Look-ups in named tables: a row name and a column name give one cell, copied from the table.

Table Pir
fields: Ruzited, Gof, Nebu
Vazuk: [25120, 30462, 63652]
Nolu: [51826, 57509, 19214]
Ninufuf: [27173, 44254, 72467]
Dukomav: [13909, 63463, 77768]
Zatepa: [20225, 82145, 31071]
Zezoko: [65852, 28804, 63794]
Sigesan: [13258, 8512, 25388]
Dafenu: [53990, 87867, 66981]

What is the Ruzited of Ninufuf in Pir? 27173
What is the Nebu of Nolu in Pir? 19214
What is the Ruzited of Vazuk in Pir? 25120
What is the Ruzited of Zatepa in Pir? 20225
What is the Nebu of Ninufuf in Pir? 72467
What is the Gof of Vazuk in Pir? 30462
What is the Ruzited of Zezoko in Pir? 65852
What is the Gof of Dafenu in Pir? 87867
What is the Gof of Zatepa in Pir? 82145
What is the Ruzited of Dafenu in Pir? 53990
What is the Gof of Nolu in Pir? 57509
What is the Nebu of Zezoko in Pir? 63794
What is the Ruzited of Sigesan in Pir? 13258
What is the Gof of Zezoko in Pir? 28804

Table Vif
,Pomeze,Zezera
Bim,57,-7
Tipivod,43,-19
Ler,-75,-77
Rumivaz,-34,-42
Tatad,54,-22
Kuluta,-14,-49
Ruli,-63,-74

Ler, Zezera: -77
Tipivod, Pomeze: 43
Ler, Pomeze: -75
Ruli, Zezera: -74
Kuluta, Pomeze: -14
Tatad, Zezera: -22
Tatad, Pomeze: 54
Bim, Pomeze: 57
Rumivaz, Zezera: -42
Tipivod, Zezera: -19
Kuluta, Zezera: -49
Bim, Zezera: -7
Ruli, Pomeze: -63
Rumivaz, Pomeze: -34

Tipu.tsv
	Nupu	Naz	Ladem	Mil	Nez	Lifet	Did	Suzipo
Telupav	190	151	192	177	186	166	193	171
Nel	198	151	208	148	178	168	183	175
Nenavok	160	60	190	177	168	187	200	129
Silar	181	87	239	151	144	189	186	156
Limu	172	108	226	179	141	206	218	180
Zavopa	175	141	191	141	168	183	202	180
Siful	168	93	212	157	153	207	216	167
Rekoge	196	92	236	148	173	196	194	153
Gem	173	126	189	146	167	181	200	170
Bulu	190	115	210	146	177	176	184	156

What is the Suzipo of Silar in Tipu?
156
What is the Suzipo of Gem in Tipu?
170
What is the Ladem of Silar in Tipu?
239
What is the Nupu of Bulu in Tipu?
190
What is the Nez of Siful in Tipu?
153
What is the Nupu of Silar in Tipu?
181
What is the Did of Silar in Tipu?
186

Nit
|  | Riba | Dabivi | Gonita | Neloze | Pinuv |
|---|---|---|---|---|---|
| Liv | 2.0 | 2.9 | 3.1 | 4.2 | 2.2 |
| Natir | 2.4 | 3.2 | 2.7 | 2.9 | 2.2 |
| Tepami | 2.4 | 3.2 | 2.6 | 3.1 | 1.8 |
| Zak | 2.4 | 2.5 | 1.3 | 2.4 | 2.2 |
| Ramozut | 2.4 | 3.2 | 2.4 | 1.1 | 0.2 |
| Zot | 2.4 | 3.2 | 3.5 | 2.9 | 3.7 |
| Fip | 2.4 | 5.9 | 3.0 | 9.0 | 0.6 |
| Pazi | 2.4 | 3.3 | 3.2 | 2.4 | 2.5 |
| Fegus | 2.4 | 3.2 | 2.8 | 2.9 | 2.2 |
| Nasu | 2.4 | 3.2 | 2.6 | 4.4 | 2.2 |
| Kon | 4.9 | 2.1 | 2.3 | 3.8 | 2.2 |
| Lud | 2.4 | 3.2 | 3.2 | 2.4 | 3.0 |
| Tobad | 3.4 | 2.9 | 2.7 | 2.9 | 2.2 |
| Piz | 2.4 | 3.2 | 2.7 | 2.9 | 2.2 |

Pinuv of Zak: 2.2
Riba of Natir: 2.4
Riba of Liv: 2.0
Riba of Ramozut: 2.4
Gonita of Pazi: 3.2
Pinuv of Fegus: 2.2
Neloze of Pazi: 2.4
Neloze of Tobad: 2.9
Gonita of Natir: 2.7
Dabivi of Liv: 2.9
Neloze of Fegus: 2.9
Pinuv of Liv: 2.2
Dabivi of Nasu: 3.2
Riba of Lud: 2.4
Gonita of Tepami: 2.6
Riba of Tobad: 3.4
Dabivi of Tobad: 2.9
Dabivi of Piz: 3.2
Riba of Tepami: 2.4

Mepu:
fields: Kob, Mok
Geko: [63.9, 66.0]
Goda: [-55.6, -20.5]
Pok: [-42.8, -30.8]

What is the Kob of Geko in Mepu? 63.9
What is the Kob of Pok in Mepu? -42.8
What is the Mok of Goda in Mepu? -20.5
What is the Mok of Geko in Mepu? 66.0
What is the Kob of Goda in Mepu? -55.6
What is the Mok of Pok in Mepu? -30.8

Viki =
         Zas  Lora  Buv  Mur  Piv
Rativel   94   151   97  108   88
Debani    82   231  116   97  127
Sus      142    91   46  135  158
Mazuvep  103   150  206  124  115

Debani, Buv: 116
Rativel, Lora: 151
Mazuvep, Buv: 206
Mazuvep, Zas: 103
Rativel, Mur: 108
Debani, Zas: 82
Mazuvep, Mur: 124
Sus, Lora: 91
Debani, Lora: 231
Rativel, Zas: 94
Rativel, Piv: 88
Rativel, Buv: 97
Mazuvep, Piv: 115
Sus, Piv: 158
Which row has the largest Zas? Sus

Table Kati
            Tik   Siges   Dubez     Pep    Pudo
Ket       28598  -41735   36473  -11200   -7832
Panito    47959  -25164   30204  -11844   15547
Zosum     31291   47008   -9066   38684  -30808
Rofofik   -1691  -39429   -4043  -31401  -53828
Gifodog  -42779   23401    7830  -51416   -8730
Fur       -5084   -5486    3653   62844   -8847
Lep      -50642   33647   15723  -37195   17704
Kam       15819   35971    4833   53740  -31829
Ladu      48316  -25188   30184  -11048   15625
Fimet     43808   47954  -18873   24500  -23264
Gokegot  -31118    1576   -9275  -55668  -37428
Futev    -37717   -4617  -37273   14150   49631

What is the Pudo of Zosum in Kati? -30808
What is the Siges of Lep in Kati? 33647
What is the Siges of Gifodog in Kati? 23401
What is the Pep of Gifodog in Kati? -51416
What is the Pep of Fimet in Kati? 24500
What is the Pep of Lep in Kati? -37195
What is the Dubez of Futev in Kati? -37273
What is the Dubez of Gokegot in Kati? -9275
What is the Siges of Ket in Kati? -41735
What is the Tik of Fimet in Kati? 43808
What is the Pep of Gokegot in Kati? -55668
What is the Dubez of Gifodog in Kati? 7830

Nedu:
cols = Noga, Seru, Vinaro, Zimur, Tuz, Nukuf, Fivot, Vusivik
Lur: [94, 70, 742, 710, 773, 68, 764, 719]
Sak: [90, 77, 120, 735, 749, 75, 783, 775]
Tevolav: [478, 516, 762, 70, 745, 109, 769, 738]
Megak: [761, 729, 138, 126, 107, 756, 106, 120]
Tuv: [684, 345, 170, 764, 93, 731, 148, 102]
Tonipas: [785, 719, 190, 104, 738, 748, 93, 93]
Gim: [742, 787, 92, 744, 71, 738, 119, 750]
Rim: [107, 82, 744, 710, 755, 119, 766, 761]
Lodu: [732, 97, 518, 98, 753, 68, 146, 105]
Zat: [131, 102, 139, 770, 93, 753, 331, 111]

Gim, Tuz -> 71
Rim, Vusivik -> 761
Tonipas, Fivot -> 93
Sak, Noga -> 90
Zat, Tuz -> 93
Tevolav, Fivot -> 769
Lur, Nukuf -> 68
Tonipas, Nukuf -> 748
Gim, Fivot -> 119
Lodu, Noga -> 732
Rim, Fivot -> 766
Megak, Seru -> 729
Sak, Nukuf -> 75
Lur, Seru -> 70
Megak, Zimur -> 126
Zat, Zimur -> 770
Rim, Tuz -> 755
Lodu, Vusivik -> 105
Zat, Vinaro -> 139
Megak, Tuz -> 107

